In the rows, 128 means zero.
D: rows in a few groups, each row roughly a mix of its group's directions:
D (152 x 12):
[[117 103  90 137 131  99 149 150 154  97 129 173]
 [101 142 130  88 146  83 120 123 159  95 138 150]
 [132 113 146  84  95 134 132 104  95 114 137 174]
 [121 128 123 147  89 143 138 168 122 159  77 116]
 [145 111 116 165 108 108 180 137 146 117 106 159]
 [171 155 118 138 178 121 125 105 151 142 152 106]
 [138 150 132 165 156 125 120 176 121 139 124  80]
 [ 89 163 102 114 157  89 141 101 147 135 136 145]
 [155 143 153 125 177 108 112  95 162 123 148 110]
 [124 149  95 147 149  82 101 107 127  93 141 154]
 [132 161 143 161 158 119 115 102 110 131  86  94]
 [172 115 130  95 131 132 131  76 148 119 140 162]
 [145 154 138 104 102 127 143 114  89 119 118  72]
 [115 161 122  93 142 100 125 176 101 119 144 156]
 [120 155  92 144 109 105  75 154 135 102 124 143]
 [ 96 139 145  91 144  82 119 123 147  90 133 151]
 [152 152 120 123 121 168 102 173 137 143 150 162]
 [123  84 145 159 133 159 125  81 145 113 109 109]
 [114 141 167 124 130 147  68 155 154 139 120 143]
 [128 159  98 147 146  90  91 119 129  82 131 139]
 [157 155 115 115 127 127 193 108 125 107 132 104]
 [ 96 115 105  76 118 116 143 107 107 169 139 117]
 [134 129 113  98 142 134 100  88 155 155 110 173]
 [118 166 105  93 122 157 173 103 118 118 150 118]
 [123 119 163  97  80 128 124 149  87 129 128 157]
 [105  91 146 123 139 120 160  96 134 125  97  82]
 [148 147 149 112 109 127 149 105  86 129 126  72]
 [136 107 176 122 120  87  83 147 142 116 139 114]
 [ 99  70 134 136 114 121 158  98 123 132 107  99]
 [137  99 143 135 137 141 180  76 119 145 148 127]
 [152 157 153 178 147 148  96 138 131 101 108 120]
 [166 155 115 156 148 117 134 163 108 117 123  81]
 [ 81 127  91 138 129 159 154 115 122 159 125 161]
 [109 144 103 122 127 117  72 172 151 118 106 122]
 [136 111 110 151 139 138 100 171 141  77 130 157]
 [111 139  88 121 122 144 194 103 112 135 134 130]
 [113 186 144 125 157 119 117 137 116  99 161 103]
 [119 134 140 141 130 132  47 132 139 120 116 142]
 [139 119 176 114 111  78 108 134 143 103 143 102]
 [151 145 151 123 114 173 116 183 135 149 135 146]
 [108 123 120 113  79 143 140 155  76 134 117 153]
 [ 96 187 127 114 147 109 144 124 108 125 159 103]
 [ 95 121 108 150 132 167 122 140 119 174 105 164]
 [ 80 107 131 123  80 133 135 146 103 110  95 137]
 [130 146 162 135 131 155 101 155  97 107 153  84]
 [125 166 103 143 123  90  81 148 128  98 127 146]
 [ 89  93 122 123 131 110 128 118 148 115  83  85]
 [154  78 137 151  91 135 162 140 129 131 106 153]
 [ 91 126  90 151 144  99 141 160 107 100 127 100]
 [ 96 137 126  90 138  83 126 117 146  87 142 154]
 [190 144 129 151 120 140 136 144 125 168 110 105]
 [184 129 131 161 108 139 137 145 133 158 101  99]
 [146 128 147 155 131 112 168  92 105 120 158 168]
 [161 111 137 105 132  88 167 131 130 100 142  89]
 [165 161 154 101 147 155 160 127 118 152 155 144]
 [166 122 118 114 130 103 189 121 116 107 135  99]
 [126  88 152 114 129 155 181 101 124 149 123 106]
 [ 95 131 108 153 127 164 109 132 120 164 105 173]
 [135 124 149 115 135 169  65 131 112 134 132  98]
 [126 165 114 131 123 102  74 173 129 113 123 143]
 [129 130 129 149  90 141 134 170 119 150  77 102]
 [110 140  96 154 141 184 117 126 118 162 111 152]
 [147  77 136 152  88 133 167 144 124 131 111 145]
 [153 118 173 121 133 110  71 159 139 117 131 125]
 [ 95 121 106  83 138 127 118 152 166 160 102 118]
 [103 149 153  80 123 169 111 159 129 149 135 140]
 [140  72 128 133  99 132 146 114 139 154  98 164]
 [143 140 154  88 125 170 150 148 133 164 121  98]
 [118 184 141 137 150 127 118 143 115 103 157  87]
 [140 110 150 104 111  69 141 123 128  96 148 102]
 [158 125 116 164 121 118 158 153 151  90 117 167]
 [117 125 134 102 103 154 117 160 141 144  93  76]
 [143 158 108 114 126 136 195 102 125 112 136 109]
 [112 115 156 102 150  99 170 101 116 123 101  96]
 [165 104 147 171 107 130 156 147 146 104 111 156]
 [132 170 110 140 151  92  79 138 129  95 130 136]
 [ 87 140 134 146 123 159  75 130 139 154 116 154]
 [113  75 142 138 136 132 164  85 122 123 115  98]
 [157 136 147 103 120  89 133 114 133  82 151  92]
 [ 71  97 110 135 126 123 133 101 156  91 116 137]
 [157  75 118 140  98 137 146 133 139 134  99 166]
 [168 157 118 151 172 127 124 123 146 153 146  92]
 [103 149 142 136 129 164  69 140 140 146 112 154]
 [140 113 146 116 135 169  62 136 112 126 126 109]
 [109 156 124 148 130 172  83 128 132 146 110 166]
 [153  98 155 153 147 120  78 164 139 141 111 126]
 [102 133 129  96  86 140 130 155  80 139 123 156]
 [161 166 152  92 141 154 144 150 115 156 150 144]
 [136  94 144 129 136 151 179  81 119 147 143 119]
 [158 133 113 168 105 152 140 145 122 177 113 100]
 [102 148 117 151 131 176 105 129 128 160 112 171]
 [105 131 121  79 122 108 144  94 148 170 153 118]
 [146 164 117 134 116 146  84 176 136 133 144 157]
 [122 159  88 119 128 163 180 105 113 130 129 141]
 [184 100 133 106 120 140 138  96 121  99 126 160]
 [168 169 140 123 129 142 126 144 104 145 169 163]
 [111 128 125 101  87 142 132 157  75 137 134 159]
 [137 101 139 111 139 155 172  85 115 154 139  99]
 [ 98 135  98  98 146  92 139  92 155 152 127 152]
 [108  95 141 128 147 100 165  83 119 109 108 103]
 [ 85 143 128 141 124 162  77 127 136 150 120 161]
 [150 149 169 114 130 138  66 153 138 117 125 129]
 [159 155 165 136 116 159 103 176 114 128 127 112]
 [151 101 109 121 128  89 186 119 112 112 136 109]
 [ 88 140 135  97 132  76 124 128 153  96 135 150]
 [127 140 113 143 121  88 193 122 147 123 124 155]
 [ 97 143 151  90 121 171 119 161 128 162 132 147]
 [170 161 114 155 124 127 137 142 113 174 149 100]
 [ 89 115 107 141 135 166 131 144 125 175 105 157]
 [156  82 171 123 111 161  95 139 118 125 128 113]
 [187 151 132 135 169 128 127 105 142 154 149 120]
 [140  61 134 136  96 154 117 136 119 147 103 126]
 [ 90 140 123  92 128  80 125 121 156  96 138 150]
 [113 187 138 137 156 121 118 140 115 100 154  94]
 [122 165 119 112 122 117  82 176 140 114 102 111]
 [136  93 107 118 119 124 130  98 156 160  95 171]
 [146 163 142 131 100  92 145 110  79 102 133 118]
 [150 137  96 162 178 134 130 118 164 132 126  98]
 [116 185 127 123 164 116 110 137 122  98 153  99]
 [ 89  87 115 128 126 118 121 115 150 125  90  83]
 [151 143 105 118 128 120 198 106 122 108 132 111]
 [146 121 133 171 137 147  99 168 132  80 120 141]
 [135 141 104 166 171 129 122 134 166 141 133  86]
 [ 82 105 139 111  79 135 128 150 111 118 100 150]
 [135 134  90 163 169 126 132 117 175 132 132 100]
 [133 128 124 161 133  88 127  78  93  99 143 116]
 [146 116  93 176 129 101 155  89 120 114 120 111]
 [ 96 173 143 106 140 125 124 112 108 148 158  86]
 [134 130 165  70 135 142 110 174 134 128 141 125]
 [141 102 138 113 125  89 188 132 133 122 143  95]
 [ 80 125 144  91 149 118 112 107 122 101 158 156]
 [102  87  95 158 110 109 164 158 121 119 117 136]
 [152 120 135 151  94 140 132 107 162 186 124 118]
 [132 172  87 100 133 166 128 103 110 101 133 135]
 [129 125 154 113 138 165  64 135 115 126 142 102]
 [190 142 140 144 159 138 121 116 149 154 133  99]
 [124 153 102 143 115 121  77 170 145 112 127 158]
 [155 165 128 121 122 158 106 175 134 138 148 165]
 [153  90  93 134 115 122 146 144 145 111 106 177]
 [116 142 118 107 170 113 125 163  97  80 134 142]
 [119  90 150 141 105 155 121  81 162 155 130 130]
 [160 110 137  99 119 131 136  74 142 127 136 174]
 [168 111 122 162 126 180 132 124 106 156 125 104]
 [107 101 145 144 131 128  63 152 131 149 122 153]
 [127 102  97 122 122 103 158 103 149 148  97 173]
 [113 139 139  91 119 109 159  86 122 175 136 111]
 [155 121 125 178 123 123 147 153 154  92 111 160]
 [171 131 163 103 132  98 132 142 144  94 137  91]
 [ 96 115 108 126  73 142 143 157  93 132 112 146]
 [122 161 111 106 115 126  87 171 138 108  98 103]
 [ 76 103 134 117  80 126 131 149 112 111 111 153]
 [ 81 132 109 123 121 170 145 132 116 172 123 156]]
the two rows of each list that fit no group, in list order (the others fit one group, some only roughly):
  * q209: [128 169 108 146 132 105  71 129 118 117 104 153]
  * q934: [168 142 167 123 149 145 170 111 107 123 153 149]
  * q484: [130 137 163 125  78 143 126 157 108 159  92 123]
  * q897: [133  79 112 141 111 133 154 158 131 101 132 175]
  * q827: [148  84 149 120 105 170  99 149 103 135 116 107]
  * q278: [152 110 127 154 155 136  61 148 130 126 110 135]
  * q601: [131 127 144 104 114 174 128 160 146 154 106  84]
  * q896: [193 159 141 137 158 128 117 128 133 156 131 107]
  * q624: [ 94  80 147 123 129 138 119  95 136  82 137 144]
  * q502: [151 120 167 110 147 151 183 103 114 144 140 133]
  * q795: [176 115 133 122 146 134 136  83 172 141 138 150]
  * q144: [162 125 132 136 155 118 130  92 189 147 135 121]
  * q87: [145 122 116 168 132 124 128 168 144  75 125 158]
  * q945: [130 128  92 136 135 166 189 122 115 154 114 126]
  * q971: [139 129 170 140 133 102  81 169 127 100 129 115]
	q209 q971
  * q22: [166 179 124 130 126 105 130 171 115 159 137 121]
  * q584: [ 88 111  79 146 125 137 161 106 110 147 126 155]
  * q473: [112 103 152 127 138 129  65 132 134 165 112 148]
  * q900: [ 83 147 101 118 123 171 165 121 119 155 131 145]
  * q83: [122 133 103 121  98 156  97 178 155 151 129 152]
  * q409: [170 118 159 108 136 112 170 142 135 119 134  83]
  * q750: [146 137 121 132 128 153 145 203 141 146 139 126]
  * q470: [120 129  87 138 172 118 136  92 164 104 150 121]
  * q928: [135 134  92 124 144 165 191 124 113 148 124 125]
  * q891: [132 157 136  95 129 131  99 175 142 136 102  88]
	q473 q750
  * q115: [ 82 129 137 152 114 166  78 134 133 128 124 156]
  * q263: [144 124 131 158 130 114 139 182 150  91 111 160]
  * q295: [112 106 138 147 146  82 147  82 111  98 114 115]
  * q426: [148 117 148 148 121 114 173  81  94 127 154 136]
  * q154: [150 102 171 150 113 162  90 153 120 113 124 107]
  * q119: [119  88 117 157 101 110 186 145 119 125 120 136]
  * q73: [116 113 158 124 108  93  65 134 133 109 142 139]
  * q539: [170  85 144 152  94 160 131 150 124 117 114 138]
  * q448: [ 88 109 122  94 136  99 130 124 155 124  82 102]
  * q797: [123 103 118 142 147 115 120  85 191 112 123 125]
	q115 q263
